500 stands for zero in the data rows.
Here are some points, each followed by its number:
tensor([408, 576, 544, 579, 531, 466, 579, 595, 437, 419, 421, 411, 344, 523,
        298, 466, 472, 567, 617, 414, 297, 409, 457, 434, 427, 495, 498, 209,
        489, 456, 403, 447, 462, 439, 423, 558, 351, 462, 509, 488, 360, 445,
        298, 490, 549, 388, 443, 441]) 0
tensor([593, 434, 511, 671, 429, 576, 578, 466, 583, 547, 615, 504, 558, 475,
        577, 605, 660, 515, 651, 593, 481, 526, 482, 516, 493, 563, 567, 476,
        521, 491, 504, 595, 481, 450, 618, 468, 481, 639, 634, 507, 569, 593,
        653, 490, 453, 445, 748, 466]) 1
tensor([540, 553, 672, 566, 534, 689, 540, 762, 474, 423, 533, 419, 406, 474,
        389, 586, 473, 555, 425, 421, 400, 509, 483, 551, 523, 595, 612, 251,
        500, 571, 548, 459, 469, 661, 463, 462, 484, 419, 563, 465, 512, 529,
        322, 508, 612, 501, 503, 534]) 2
tensor([322, 418, 328, 306, 527, 405, 397, 233, 356, 560, 466, 388, 593, 495,
        572, 404, 343, 528, 432, 416, 517, 517, 408, 521, 472, 500, 391, 773,
        447, 393, 479, 483, 496, 545, 366, 267, 578, 496, 181, 312, 520, 383,
        504, 485, 364, 553, 450, 345]) 3
tensor([540, 446, 694, 540, 627, 530, 654, 638, 522, 543, 539, 481, 468, 491,
        394, 577, 530, 556, 502, 626, 397, 557, 509, 408, 544, 501, 557, 410,
        532, 592, 532, 468, 528, 531, 630, 594, 636, 519, 565, 529, 525, 566,
        364, 466, 611, 626, 596, 597]) 4
tensor([505, 590, 455, 459, 426, 518, 444, 500, 543, 502, 439, 495, 566, 577,
        714, 533, 485, 598, 496, 500, 535, 398, 445, 451, 543, 601, 534, 701,
        494, 545, 534, 562, 548, 535, 597, 428, 513, 491, 477, 457, 630, 417,
        491, 619, 516, 550, 518, 514]) 5
tensor([667, 501, 461, 575, 394, 567, 575, 409, 618, 436, 540, 614, 480, 571,
        581, 567, 584, 517, 539, 518, 606, 715, 524, 608, 562, 461, 586, 555,
        464, 568, 618, 580, 447, 475, 592, 567, 444, 628, 627, 575, 563, 569,
        667, 480, 442, 548, 740, 518]) 6
tensor([486, 523, 642, 615, 486, 519, 646, 635, 496, 577, 565, 600, 506, 578,
        544, 568, 474, 536, 562, 606, 464, 474, 620, 553, 552, 573, 501, 481,
        528, 471, 499, 484, 455, 385, 541, 696, 437, 516, 527, 581, 463, 489,
        429, 530, 523, 469, 531, 605]) 7
tensor([409, 600, 513, 398, 497, 409, 376, 146, 489, 613, 441, 479, 547, 427,
        469, 390, 556, 403, 390, 411, 608, 333, 426, 422, 391, 519, 382, 727,
        429, 363, 333, 429, 545, 562, 515, 337, 585, 417, 184, 531, 406, 480,
        537, 448, 380, 501, 477, 489]) 8
tensor([323, 415, 346, 373, 510, 404, 372, 247, 407, 611, 409, 590, 495, 546,
        608, 324, 520, 386, 407, 488, 605, 418, 424, 470, 609, 574, 484, 683,
        389, 459, 526, 477, 486, 506, 513, 448, 535, 485, 425, 399, 500, 386,
        672, 476, 369, 616, 430, 505]) 9
tensor([449, 498, 343, 294, 427, 312, 378, 059, 414, 598, 520, 441, 497, 358,
        572, 238, 277, 400, 398, 358, 545, 499, 368, 359, 417, 423, 493, 678,
        378, 467, 318, 464, 647, 463, 470, 352, 427, 415, 308, 480, 503, 375,
        550, 535, 223, 479, 347, 378]) 10
tensor([526, 511, 520, 506, 562, 524, 503, 450, 598, 563, 493, 666, 586, 384,
        428, 504, 496, 656, 591, 570, 495, 543, 451, 515, 442, 487, 482, 631,
        528, 575, 530, 595, 679, 551, 403, 602, 512, 450, 441, 582, 618, 491,
        481, 477, 483, 550, 416, 515]) 11
tensor([703, 418, 426, 412, 482, 552, 612, 436, 486, 457, 465, 434, 600, 572,
        467, 493, 601, 587, 561, 504, 577, 463, 565, 497, 586, 518, 447, 628,
        492, 545, 551, 565, 609, 482, 509, 478, 496, 490, 516, 532, 518, 409,
        599, 465, 637, 575, 513, 549]) 12
tensor([608, 414, 563, 437, 489, 544, 536, 680, 469, 511, 561, 606, 385, 650,
        527, 430, 437, 431, 591, 541, 459, 586, 534, 628, 530, 455, 626, 540,
        551, 482, 593, 471, 458, 508, 549, 493, 424, 483, 582, 574, 459, 608,
        403, 454, 507, 443, 507, 589]) 13
tensor([475, 487, 586, 530, 640, 610, 487, 720, 467, 438, 593, 528, 510, 528,
        398, 530, 545, 500, 588, 533, 393, 569, 557, 633, 509, 404, 550, 427,
        589, 612, 602, 513, 521, 482, 520, 621, 490, 496, 537, 499, 474, 491,
        282, 550, 553, 529, 510, 522]) 14
tensor([487, 634, 575, 647, 642, 512, 453, 628, 349, 394, 441, 376, 335, 459,
        396, 526, 456, 526, 499, 468, 500, 458, 401, 526, 584, 490, 493, 358,
        506, 482, 573, 440, 433, 611, 394, 564, 489, 488, 587, 529, 394, 577,
        377, 551, 507, 466, 522, 517]) 15
tensor([503, 573, 644, 634, 517, 613, 603, 788, 517, 418, 541, 496, 345, 354,
        412, 463, 507, 516, 509, 425, 451, 473, 530, 543, 485, 510, 537, 327,
        565, 522, 433, 310, 478, 385, 462, 463, 466, 481, 576, 447, 410, 487,
        396, 505, 573, 520, 527, 489]) 16
tensor([562, 553, 526, 530, 521, 501, 522, 761, 441, 595, 613, 605, 535, 414,
        406, 443, 401, 449, 543, 599, 416, 492, 533, 575, 511, 503, 664, 475,
        513, 580, 568, 552, 500, 537, 488, 642, 374, 443, 519, 603, 568, 509,
        593, 577, 526, 386, 463, 566]) 17
tensor([415, 413, 271, 284, 360, 332, 379, 177, 379, 465, 324, 420, 528, 441,
        484, 341, 396, 385, 422, 195, 531, 451, 487, 471, 505, 476, 311, 721,
        312, 281, 419, 497, 673, 530, 510, 391, 468, 351, 224, 375, 432, 314,
        538, 513, 277, 503, 357, 300]) 18
tensor([514, 464, 523, 647, 493, 512, 576, 660, 534, 475, 522, 524, 350, 526,
        354, 465, 508, 549, 480, 407, 406, 408, 583, 447, 528, 499, 492, 287,
        542, 466, 462, 309, 566, 537, 475, 509, 508, 520, 621, 484, 334, 480,
        294, 560, 620, 488, 421, 368]) 19
Which three points above are nearest to each new point, looking only along the 6 directions in which the numbered points spread most? Their numbers follow each, nearest first.
tensor([447, 532, 604, 507, 556, 562, 632, 421, 465, 678, 571, 568, 619, 542,
        468, 508, 488, 479, 545, 490, 612, 597, 528, 496, 489, 533, 493, 511,
        584, 559, 514, 527, 447, 556, 489, 545, 537, 571, 494, 550, 503, 524,
        611, 432, 558, 643, 539, 544]) 5 7 11
tensor([470, 623, 569, 590, 680, 509, 536, 679, 547, 387, 503, 453, 521, 526,
        381, 469, 544, 543, 523, 442, 429, 483, 538, 568, 435, 562, 507, 294,
        666, 569, 519, 502, 578, 641, 582, 447, 486, 485, 536, 583, 401, 467,
        472, 518, 571, 418, 527, 537]) 16 2 14
tensor([320, 587, 501, 536, 509, 663, 533, 716, 542, 482, 537, 532, 512, 482,
        375, 513, 534, 469, 663, 599, 467, 514, 608, 575, 560, 563, 513, 412,
        548, 564, 511, 477, 512, 477, 641, 614, 492, 576, 478, 684, 607, 564,
        450, 555, 616, 530, 589, 517]) 7 4 14
tensor([564, 488, 493, 494, 518, 393, 643, 523, 524, 494, 563, 634, 468, 515,
        533, 559, 415, 500, 566, 584, 441, 554, 524, 547, 481, 485, 515, 397,
        538, 558, 469, 512, 597, 507, 520, 556, 507, 472, 471, 481, 596, 464,
        541, 431, 560, 629, 442, 532]) 7 11 13
tensor([480, 477, 493, 525, 510, 513, 576, 542, 535, 438, 428, 555, 492, 447,
        512, 622, 472, 539, 510, 615, 399, 587, 560, 505, 574, 538, 596, 586,
        533, 529, 487, 594, 507, 568, 551, 470, 498, 614, 569, 505, 584, 588,
        439, 576, 544, 585, 605, 642]) 7 4 5
tensor([479, 575, 657, 560, 612, 534, 518, 624, 429, 390, 573, 414, 373, 521,
        317, 506, 614, 600, 515, 463, 333, 462, 585, 479, 456, 536, 490, 345,
        340, 470, 500, 444, 502, 536, 494, 622, 488, 501, 586, 423, 529, 483,
        459, 531, 545, 369, 359, 557]) 16 19 15
tensor([521, 469, 570, 538, 475, 550, 466, 669, 447, 344, 563, 510, 364, 488,
        411, 623, 489, 557, 546, 452, 330, 512, 478, 420, 450, 421, 564, 305,
        475, 537, 494, 477, 448, 561, 480, 568, 438, 553, 531, 349, 357, 577,
        386, 506, 680, 402, 450, 562]) 16 19 2
tensor([540, 580, 575, 644, 569, 435, 620, 643, 502, 496, 517, 543, 493, 402,
        372, 584, 529, 581, 538, 438, 401, 494, 612, 512, 469, 502, 548, 347,
        503, 517, 463, 427, 501, 484, 519, 517, 457, 477, 601, 506, 387, 540,
        388, 439, 584, 502, 358, 491]) 16 19 0
tensor([562, 568, 542, 584, 543, 461, 604, 549, 591, 582, 511, 472, 399, 551,
        413, 604, 538, 565, 572, 469, 429, 579, 480, 524, 458, 554, 665, 476,
        546, 559, 642, 570, 641, 469, 486, 541, 626, 507, 536, 544, 645, 421,
        471, 496, 562, 566, 515, 491]) 7 4 14
tensor([474, 563, 453, 671, 651, 558, 573, 753, 525, 367, 514, 446, 447, 472,
        451, 598, 519, 557, 477, 574, 368, 498, 401, 448, 560, 416, 522, 396,
        516, 633, 515, 402, 503, 630, 479, 458, 501, 562, 696, 559, 423, 488,
        394, 535, 605, 589, 404, 472]) 2 16 14
tensor([422, 563, 491, 536, 504, 559, 583, 610, 466, 511, 535, 477, 372, 506,
        473, 538, 501, 615, 550, 519, 494, 599, 573, 581, 467, 519, 487, 385,
        449, 586, 602, 514, 477, 531, 567, 489, 482, 607, 708, 622, 467, 638,
        449, 531, 598, 536, 480, 532]) 7 14 13
tensor([508, 556, 505, 533, 541, 528, 504, 514, 473, 610, 519, 525, 476, 478,
        542, 545, 413, 498, 499, 510, 521, 576, 510, 594, 543, 518, 396, 636,
        452, 503, 588, 655, 373, 515, 487, 637, 595, 510, 499, 501, 579, 599,
        469, 437, 479, 591, 646, 566]) 5 7 13
tensor([469, 504, 438, 449, 561, 603, 454, 690, 563, 411, 594, 390, 379, 226,
        438, 565, 394, 579, 535, 433, 447, 472, 608, 532, 421, 635, 435, 238,
        503, 474, 459, 401, 468, 587, 484, 389, 354, 510, 547, 391, 408, 502,
        387, 544, 660, 468, 451, 489]) 19 16 15
tensor([453, 545, 662, 607, 513, 444, 680, 649, 488, 484, 537, 505, 499, 516,
        471, 499, 643, 542, 460, 458, 558, 523, 515, 442, 418, 560, 530, 493,
        528, 485, 521, 538, 484, 545, 446, 559, 523, 507, 584, 561, 484, 513,
        458, 563, 659, 553, 574, 595]) 4 7 14
tensor([419, 330, 246, 380, 405, 325, 269, 073, 355, 611, 391, 490, 528, 404,
        564, 358, 346, 365, 511, 491, 513, 413, 376, 422, 430, 532, 291, 774,
        360, 289, 306, 401, 461, 496, 419, 385, 466, 415, 176, 410, 469, 368,
        605, 523, 272, 446, 408, 403]) 10 18 3
tensor([538, 575, 535, 537, 491, 441, 463, 488, 590, 515, 498, 616, 478, 611,
        497, 426, 549, 589, 534, 530, 587, 487, 487, 559, 531, 515, 571, 469,
        650, 588, 583, 606, 515, 461, 579, 520, 557, 502, 563, 478, 520, 485,
        572, 468, 503, 509, 520, 486]) 7 5 13
tensor([453, 474, 389, 488, 334, 583, 382, 251, 518, 511, 549, 516, 505, 522,
        606, 514, 476, 489, 554, 593, 640, 569, 446, 567, 450, 520, 401, 677,
        496, 512, 509, 543, 731, 431, 466, 472, 547, 570, 379, 492, 605, 432,
        631, 459, 337, 658, 492, 576]) 5 9 12
tensor([533, 581, 444, 550, 437, 581, 479, 619, 648, 435, 551, 544, 516, 539,
        466, 548, 501, 592, 515, 470, 421, 517, 512, 513, 479, 564, 422, 335,
        476, 474, 467, 500, 512, 526, 512, 623, 496, 403, 592, 424, 522, 434,
        445, 561, 555, 466, 505, 537]) 7 14 16
tensor([590, 422, 594, 514, 558, 615, 465, 665, 521, 530, 541, 508, 349, 497,
        372, 519, 414, 616, 399, 686, 463, 566, 417, 639, 478, 398, 432, 445,
        462, 586, 530, 484, 429, 466, 628, 533, 534, 623, 658, 454, 545, 440,
        604, 556, 654, 480, 511, 612]) 7 14 13
tensor([506, 524, 534, 484, 523, 502, 551, 397, 522, 571, 405, 450, 510, 527,
        608, 551, 635, 539, 543, 541, 538, 665, 506, 560, 501, 488, 527, 556,
        588, 573, 540, 523, 434, 412, 551, 532, 681, 519, 514, 619, 579, 627,
        553, 533, 476, 565, 517, 512]) 5 1 12
tensor([565, 480, 534, 587, 416, 584, 473, 569, 556, 509, 638, 524, 437, 615,
        559, 481, 642, 486, 607, 487, 447, 445, 525, 550, 450, 505, 522, 508,
        544, 597, 529, 533, 463, 479, 498, 495, 598, 539, 553, 475, 631, 578,
        499, 511, 557, 514, 524, 543]) 7 4 13
tensor([488, 601, 563, 582, 543, 482, 530, 657, 528, 512, 422, 601, 557, 511,
        567, 654, 494, 425, 503, 589, 429, 493, 499, 420, 638, 440, 577, 450,
        557, 493, 440, 606, 501, 471, 442, 703, 433, 619, 684, 538, 570, 501,
        505, 460, 506, 565, 585, 531]) 7 4 13
tensor([474, 496, 565, 565, 437, 408, 531, 669, 432, 381, 415, 427, 435, 502,
        418, 637, 523, 619, 492, 537, 470, 464, 662, 548, 495, 436, 565, 278,
        501, 542, 558, 442, 498, 554, 500, 544, 429, 587, 534, 528, 496, 588,
        428, 518, 609, 468, 524, 426]) 16 19 2
tensor([616, 479, 488, 582, 515, 527, 629, 390, 625, 534, 512, 541, 419, 532,
        506, 599, 575, 466, 448, 585, 537, 548, 613, 506, 502, 517, 562, 581,
        468, 607, 671, 584, 403, 447, 523, 509, 577, 442, 513, 515, 543, 386,
        498, 392, 550, 574, 537, 654]) 5 12 7
tensor([554, 504, 528, 575, 548, 467, 520, 644, 524, 516, 430, 494, 525, 633,
        595, 607, 612, 543, 496, 634, 427, 596, 485, 653, 520, 507, 467, 513,
        586, 480, 610, 567, 472, 419, 518, 599, 411, 576, 522, 507, 493, 577,
        566, 480, 605, 456, 611, 532]) 7 13 4
